Here are some points, one per row:
array([ 0.98,  0.05,  1.05,  1.23, -0.22,  1.36, -1.14, -0.89,  1.07,  0.39, -0.87, -0.77, -0.05,
       -0.66, -0.21, -1.74,  0.82,  0.09,  0.31,  0.17,  0.81, -1.25,  1.75, -0.19])
array([ 0.03,  1.19, -0.10,  1.41, -0.35, -0.62,  0.01, -1.08,  0.62,  0.37,  0.10, -0.93,  1.19,
        1.83, -0.09,  0.62, -2.63,  0.22,  1.03, -0.98,  0.06, -0.56,  0.70, -0.77])
array([ 0.49,  0.21,  0.19, -1.22, -0.56, -1.23, -0.53,  0.00,  0.25, -0.82,  0.28,  2.21, -0.61,
        0.51, -0.98, -1.55, -0.10,  0.69,  1.04, -0.34, -0.80, -0.82, -2.00, -0.97])
array([-0.04, -0.23,  1.22,  2.06,  0.84,  0.61,  0.75,  0.29,  0.34,  0.52,  0.71, -0.26,  0.10,
       -0.99,  1.32, -1.34, -1.92, -0.96,  0.54, -0.37, -0.74,  1.32, -0.76, -0.76])
array([-0.38, -0.78, -0.67, -0.86,  0.42,  0.05,  0.83,  1.32,  0.21,  0.38, -2.61, -0.38, -0.82,
        0.46, -0.52,  0.31,  0.39,  0.45, -0.35, -0.24, -0.72,  0.15,  0.37,  1.59])
array([-0.33, -1.75,  1.44,  0.34, -0.61, -0.05, -0.45, -0.58,  0.94, -0.47,  0.66,  0.37, -0.48,
       -0.02, -0.74,  0.71,  0.77,  2.06, -2.03,  0.87,  1.07, -1.21,  0.18,  0.58])
array([ 0.52,  0.47,  0.04, -0.37, -0.53,  1.21,  0.22, -0.42, -1.26,  1.00,  1.68, -0.66, -1.18,
        0.10,  0.79, -0.24,  0.39,  1.45, -1.39,  0.55,  1.47, -1.23, -0.07, -0.46])
array([ 0.17,  0.28, -2.05,  0.19,  1.40, -0.98, -0.12,  0.31,  0.95, -0.33,  0.80, -1.64,  0.54,
        1.06, -1.11,  0.01,  0.14,  1.07, -0.90, -0.16, -0.25, -1.41, -0.66, -0.44])
array([ 1.71,  0.15, -1.72,  0.59,  1.13, -0.40, -0.02, -1.87, -1.24, -1.76, -1.74,  1.13,  0.86,
        1.10, -0.45,  0.75, -0.80,  0.76,  0.16,  1.52, -0.24, -0.54, -0.82,  0.41])
array([-0.16,  1.62, -0.87, -0.71,  0.37,  0.34, -0.69,  1.26, -0.69,  1.60,  0.64,  1.33, -0.51,
        0.46,  0.39,  0.95,  0.62, -0.97, -1.35, -1.83,  1.33,  0.96, -0.06,  1.67])
array([-0.04, -0.93, -0.03,  0.23,  0.54,  0.53,  0.26,  0.84,  1.23, -0.38,  0.70, -0.63,  1.16,
       -1.46, -1.05, -0.36,  0.78, -1.26,  0.43, -1.36,  0.78, -0.47,  0.54,  0.29])
array([ 1.34,  0.92, -0.45, -0.04,  0.92, -0.54, -0.95, -0.25,  0.03,  1.50,  2.11, -0.04,  0.30,
        0.51, -0.45, -0.47,  1.72, -1.44,  1.48,  0.48, -0.10, -0.74,  1.06, -0.22])
array([-0.51, -0.32,  0.44, -0.43,  1.10, -0.90,  0.23,  1.19,  0.33, -1.50, -1.55,  1.18,  0.17,
        1.44,  0.93, -1.85,  0.02, -2.13, -2.47,  0.23,  0.62,  0.53,  0.49, -0.68])
array([-1.26,  0.25, -2.17, -0.22,  0.69,  1.42, -0.80,  0.47,  1.64,  0.37,  1.14, -0.24,  1.51,
        0.07,  0.60, -0.95, -0.48,  0.85, -0.60,  1.01, -0.77, -1.07, -1.22, -0.30])
array([ 0.59, -0.57,  0.08, -0.22, -0.24,  0.99, -0.32,  0.28, -0.22, -1.64,  1.20, -0.14, -1.33,
       -0.77,  2.04,  0.40, -0.44,  0.63,  0.14, -1.75, -0.18, -0.33,  0.72, -0.94])
array([-1.70, -0.26,  0.39,  1.56,  0.35, -0.36,  1.45, -0.08, -0.75, -0.99,  0.09,  0.40, -0.47,
        0.19, -0.96, -0.27,  0.39,  1.18,  0.10,  0.15, -1.34,  0.13,  0.16,  0.98])
array([ 0.40,  1.16, -0.84, -1.84, -0.11, -1.20,  1.97,  0.76,  1.20, -0.17,  1.08,  0.99,  1.86,
        1.09,  0.79, -0.24,  1.84,  0.44,  0.90,  1.50, -1.13, -0.02,  1.24,  0.41])
array([ 0.56,  0.21, -0.39,  0.92, -0.33,  0.61,  0.18,  0.63,  1.53, -0.42, -2.49,  0.03, -1.53,
        0.87, -0.62,  0.67,  0.21,  0.49,  0.22,  0.05, -0.31,  0.71,  1.94,  0.35])
array([-0.46,  1.08,  0.44, -2.79,  0.24,  0.59,  1.30, -1.21,  1.03,  1.70,  0.43,  0.63, -1.21,
       -0.95, -0.65,  0.89, -2.29, -0.75, -0.13,  2.15,  0.37,  0.07, -0.47, -0.01])
array([-1.11, -0.72,  1.48,  1.17, -1.34, -1.25,  0.55,  0.98, -0.72, -0.34, -0.15, -0.73,  0.77,
       -0.23, -1.49,  0.56, -0.45, -0.19, -0.41, -0.90, -0.99,  0.20,  0.32,  0.35])
array([ 2.23, -1.29,  0.12, -0.10,  1.21, -1.02,  0.15,  0.01, -0.79,  1.78,  0.18, -0.23,  0.09,
       -1.40,  0.13,  0.22, -1.22,  0.72,  0.44,  0.03, -0.94, -0.56,  0.53,  1.51])
array([-1.31,  0.28, -0.02, -0.14,  0.83, -1.21, -0.72,  1.30, -1.45,  0.34, -1.67, -0.47, -0.11,
       -0.27,  0.82,  0.90, -0.08,  1.19,  1.23,  0.56,  0.23,  0.28,  0.29,  0.16])
array([ 1.01,  0.69,  0.09, -0.06, -0.30,  0.76, -0.26, -0.51,  0.24,  1.14, -0.50,  0.49,  1.17,
       -0.20,  0.34,  0.89,  2.44,  0.92, -1.15, -3.04, -0.90,  0.74, -1.66, -0.15])
array([-1.81,  0.65,  1.57,  1.81,  0.19,  0.00,  0.29, -0.32,  1.00,  0.05,  0.45,  1.90, -0.25,
        0.40,  2.01, -0.60,  0.37, -0.26,  1.14,  0.96, -1.69,  0.20, -0.19,  1.02])
array([ 1.99, -1.42,  0.02, -0.33,  0.83, -2.30, -0.60,  0.12,  0.78, -0.26, -0.25, -0.81, -0.81,
       -0.51, -0.61,  0.71,  0.73, -0.35, -0.29,  1.34,  0.89,  0.60, -0.89, -1.49])
array([-0.74, -0.64,  0.59,  0.32, -0.10, -1.27,  0.76,  0.31, -0.50,  1.44, -0.54,  0.96,  0.95,
       -1.01,  0.41,  0.38, -0.92, -0.75, -2.18,  0.27,  0.62,  0.14,  0.70, -1.26])
array([-1.19, -0.03, -0.57, -0.16, -1.33, -0.44, -2.00, -0.13,  1.62, -1.12,  0.41, -0.12, -3.20,
       -0.04,  0.95,  1.56,  0.75, -0.96,  0.55,  0.75,  0.57,  0.60,  0.53,  0.46])
array([-1.92,  1.28, -0.49,  0.55,  1.75, -0.40, -0.19, -1.17, -0.22,  0.92, -0.61,  1.23,  0.77,
       -1.07, -0.57,  0.66, -0.20,  1.40,  0.22,  0.27,  1.24,  0.19, -0.01,  0.11])
array([ 0.49,  0.56,  1.15, -0.92,  1.18,  2.10,  0.79,  0.82, -0.38, -0.38, -1.98, -0.19,  0.02,
        1.39,  0.96,  0.76,  0.44,  1.17,  0.24,  0.19, -1.06,  0.33,  1.70, -2.69])
array([ 0.92,  1.15, -0.09,  0.58,  1.10,  1.30, -0.78,  1.09,  0.36, -0.51, -0.11, -1.67, -1.27,
        0.68, -0.79,  1.32, -0.37,  0.55, -0.57, -0.31, -1.08,  0.29, -0.54,  0.31])
array([-0.85,  0.66, -0.08,  0.66, -1.48, -1.79,  0.23, -0.98, -0.61,  0.37,  0.89, -0.20, -0.62,
        0.56, -0.53,  0.91,  0.90,  0.32,  0.51, -0.99, -0.95,  0.85,  0.73, -1.37])
array([ 0.91,  0.18,  1.82, -0.28, -1.29, -0.15,  0.81,  0.83,  0.66,  1.82, -0.99, -0.63,  1.27,
        0.31,  0.92, -0.12, -0.36,  0.33, -1.41,  0.76, -0.74, -0.10, -0.34,  0.11])
array([ 1.03,  0.45,  0.38,  0.60, -1.51, -1.41, -1.08,  0.95, -1.95,  0.33, -0.60,  1.03, -1.87,
       -0.70,  0.08, -1.50,  0.13, -1.17, -0.24,  0.79, -0.07,  0.37, -1.96, -0.66])
array([ 0.78,  0.44,  0.34, -1.85, -1.38,  0.46, -0.42, -0.31, -0.08, -1.88,  1.08, -1.13,  0.77,
        0.07,  1.25, -0.04, -0.89,  1.51,  0.33, -0.06,  0.50,  1.20, -0.81,  2.31])
array([-0.69,  0.89,  0.39, -0.76, -0.68,  0.02, -0.40, -1.76, -0.93,  0.16, -0.94, -0.03, -0.94,
        2.04,  0.46, -0.28, -0.92, -0.03,  0.08, -1.61,  0.68, -1.36, -0.69, -0.63])
array([ 1.01, -1.70, -1.86, -0.31, -2.23,  1.68, -0.91,  0.02,  0.44,  0.70, -0.50,  2.53, -0.02,
       -1.60, -1.11, -0.74, -1.45, -0.09, -1.00, -0.67, -1.13, -0.16,  1.81,  0.82])
array([ 0.27, -1.13,  1.07,  0.12,  0.30,  0.35, -1.36, -0.28,  1.35,  0.01, -1.09,  0.83,  1.10,
        1.21,  0.11,  2.83,  0.35, -1.38,  2.00,  0.36,  1.17, -0.45, -2.37, -0.17])
array([-0.13,  0.13,  1.79, -0.86,  0.98,  0.58, -0.58, -0.21, -0.66, -1.88,  2.67,  2.03,  0.56,
        0.02, -0.52, -0.25, -0.67,  0.17, -0.67, -0.86,  1.83,  2.17,  2.13,  0.40])
array([ 0.11, -3.16, -1.30, -0.09, -0.01, -0.19,  0.01,  0.11,  0.99,  0.57,  0.13, -1.46,  0.49,
        0.68,  0.65, -0.63, -0.68,  1.05,  1.50, -0.19,  0.78,  2.18, -0.85, -1.88])
array([ 1.77,  0.88, -1.70,  0.50, -0.59,  0.33,  1.80,  0.01,  0.49, -1.23,  0.83, -0.89, -0.40,
        0.45, -0.15,  0.53, -1.07, -1.45, -1.39,  0.73,  0.32,  1.83, -0.18,  0.47])
array([-0.61, -0.92,  0.38, -2.30,  1.82,  0.10, -1.05, -2.82, -0.73, -0.60, -0.89, -0.82, -0.67,
       -1.01, -0.40, -0.11,  0.41, -1.34, -0.21, -0.89, -2.22,  0.39, -0.60, -0.08])
array([-1.00, -0.83,  0.35,  1.51,  0.27, -0.22,  1.39, -1.79, -0.15,  0.37,  0.31, -1.25, -0.38,
       -0.62, -1.64, -1.34,  1.84, -0.08, -0.15, -0.35, -0.10,  0.24, -1.12,  0.33])
array([-1.08, -0.82, -0.71,  0.85, -0.02,  2.02, -2.43,  0.10, -2.74,  0.36,  1.24, -1.03,  1.04,
        1.35,  0.18,  1.11, -0.18, -0.71, -0.74,  1.53, -1.42,  0.61,  0.47,  0.43])
array([-1.49, -1.31, -0.24, -0.91, -1.19,  0.06,  2.04,  0.92, -0.70, -0.36,  1.28, -1.10,  0.41,
       -1.09, -0.20,  1.09,  0.52, -1.92,  0.98, -0.98, -0.19, -3.16,  0.33, -0.32])
array([ 1.15, -2.77, -0.21,  0.67, -0.50,  0.86,  1.88, -0.08, -1.80,  1.03,  0.01,  0.90, -1.02,
        1.43, -0.56, -1.70,  0.92, -0.91,  1.03, -0.14,  1.82, -0.39, -0.40,  1.67])
array([ 0.09,  1.14, -1.19,  0.56, -0.24, -1.23,  0.37, -1.82, -0.69, -0.56, -0.52, -0.50,  0.69,
       -2.63,  3.31, -0.59, -0.08, -0.63, -0.62, -0.25,  0.91, -1.05,  0.86,  0.77])
array([-0.44,  0.78,  1.65, -1.26, -0.61, -1.45, -1.48,  0.97,  0.66, -0.12, -0.07, -2.00,  1.14,
        0.82, -1.40, -1.42, -0.32, -0.37,  0.49,  0.86,  0.60, -0.52,  0.49,  0.77])
array([ 0.85,  0.99,  0.54,  1.16,  0.95,  1.26,  1.22,  1.79,  0.13, -1.32,  1.47,  1.16, -0.44,
       -1.80, -0.04,  0.14, -0.58, -0.12, -0.17, -0.29, -0.11, -1.16, -1.16, -0.31])
array([-0.10,  1.99,  0.27, -0.03, -1.97,  1.15, -0.30, -0.56, -0.79, -1.16, -0.99, -0.43,  1.71,
       -1.44, -1.46, -0.38,  1.32,  0.17,  0.99,  1.51,  1.04,  0.86,  0.04, -0.88])
array([-2.07,  0.86, -1.50, -0.55,  0.28, -0.12,  0.08,  1.45, -0.02,  0.97, -0.93,  0.07, -0.48,
       -0.61, -0.13, -1.18, -0.12,  0.34,  2.33, -1.01,  0.47,  0.44, -0.26, -0.61])
These points spread out most along one direction. Take the direction at right angles to it along which they spread out most. Go by this last direction. Where along it does each point below lie, from 0 to 99? 50 is the average, and the first point above lies past it. One standard deviation of the points above along it is 16.
array([-0.04, -0.23,  1.22,  2.06,  0.84,  0.61,  0.75,  0.29,  0.34,  0.52,  0.71, -0.26,  0.10,
       -0.99,  1.32, -1.34, -1.92, -0.96,  0.54, -0.37, -0.74,  1.32, -0.76, -0.76]) --> 56
array([ 0.98,  0.05,  1.05,  1.23, -0.22,  1.36, -1.14, -0.89,  1.07,  0.39, -0.87, -0.77, -0.05,
       -0.66, -0.21, -1.74,  0.82,  0.09,  0.31,  0.17,  0.81, -1.25,  1.75, -0.19]) --> 56
array([ 1.77,  0.88, -1.70,  0.50, -0.59,  0.33,  1.80,  0.01,  0.49, -1.23,  0.83, -0.89, -0.40,
        0.45, -0.15,  0.53, -1.07, -1.45, -1.39,  0.73,  0.32,  1.83, -0.18,  0.47]) --> 27
array([-0.51, -0.32,  0.44, -0.43,  1.10, -0.90,  0.23,  1.19,  0.33, -1.50, -1.55,  1.18,  0.17,
        1.44,  0.93, -1.85,  0.02, -2.13, -2.47,  0.23,  0.62,  0.53,  0.49, -0.68]) --> 44
array([ 0.85,  0.99,  0.54,  1.16,  0.95,  1.26,  1.22,  1.79,  0.13, -1.32,  1.47,  1.16, -0.44,
       -1.80, -0.04,  0.14, -0.58, -0.12, -0.17, -0.29, -0.11, -1.16, -1.16, -0.31]) --> 42
array([ 0.03,  1.19, -0.10,  1.41, -0.35, -0.62,  0.01, -1.08,  0.62,  0.37,  0.10, -0.93,  1.19,
        1.83, -0.09,  0.62, -2.63,  0.22,  1.03, -0.98,  0.06, -0.56,  0.70, -0.77]) --> 44
array([-0.38, -0.78, -0.67, -0.86,  0.42,  0.05,  0.83,  1.32,  0.21,  0.38, -2.61, -0.38, -0.82,
        0.46, -0.52,  0.31,  0.39,  0.45, -0.35, -0.24, -0.72,  0.15,  0.37,  1.59]) --> 56
array([-1.11, -0.72,  1.48,  1.17, -1.34, -1.25,  0.55,  0.98, -0.72, -0.34, -0.15, -0.73,  0.77,
       -0.23, -1.49,  0.56, -0.45, -0.19, -0.41, -0.90, -0.99,  0.20,  0.32,  0.35]) --> 71
array([ 2.23, -1.29,  0.12, -0.10,  1.21, -1.02,  0.15,  0.01, -0.79,  1.78,  0.18, -0.23,  0.09,
       -1.40,  0.13,  0.22, -1.22,  0.72,  0.44,  0.03, -0.94, -0.56,  0.53,  1.51]) --> 59
array([-0.46,  1.08,  0.44, -2.79,  0.24,  0.59,  1.30, -1.21,  1.03,  1.70,  0.43,  0.63, -1.21,
       -0.95, -0.65,  0.89, -2.29, -0.75, -0.13,  2.15,  0.37,  0.07, -0.47, -0.01]) --> 33
array([-1.70, -0.26,  0.39,  1.56,  0.35, -0.36,  1.45, -0.08, -0.75, -0.99,  0.09,  0.40, -0.47,
        0.19, -0.96, -0.27,  0.39,  1.18,  0.10,  0.15, -1.34,  0.13,  0.16,  0.98]) --> 62
array([-1.81,  0.65,  1.57,  1.81,  0.19,  0.00,  0.29, -0.32,  1.00,  0.05,  0.45,  1.90, -0.25,
        0.40,  2.01, -0.60,  0.37, -0.26,  1.14,  0.96, -1.69,  0.20, -0.19,  1.02]) --> 50
array([ 0.52,  0.47,  0.04, -0.37, -0.53,  1.21,  0.22, -0.42, -1.26,  1.00,  1.68, -0.66, -1.18,
        0.10,  0.79, -0.24,  0.39,  1.45, -1.39,  0.55,  1.47, -1.23, -0.07, -0.46]) --> 38
array([ 0.56,  0.21, -0.39,  0.92, -0.33,  0.61,  0.18,  0.63,  1.53, -0.42, -2.49,  0.03, -1.53,
        0.87, -0.62,  0.67,  0.21,  0.49,  0.22,  0.05, -0.31,  0.71,  1.94,  0.35]) --> 40
array([-0.33, -1.75,  1.44,  0.34, -0.61, -0.05, -0.45, -0.58,  0.94, -0.47,  0.66,  0.37, -0.48,
       -0.02, -0.74,  0.71,  0.77,  2.06, -2.03,  0.87,  1.07, -1.21,  0.18,  0.58]) --> 51
array([-0.44,  0.78,  1.65, -1.26, -0.61, -1.45, -1.48,  0.97,  0.66, -0.12, -0.07, -2.00,  1.14,
        0.82, -1.40, -1.42, -0.32, -0.37,  0.49,  0.86,  0.60, -0.52,  0.49,  0.77]) --> 58
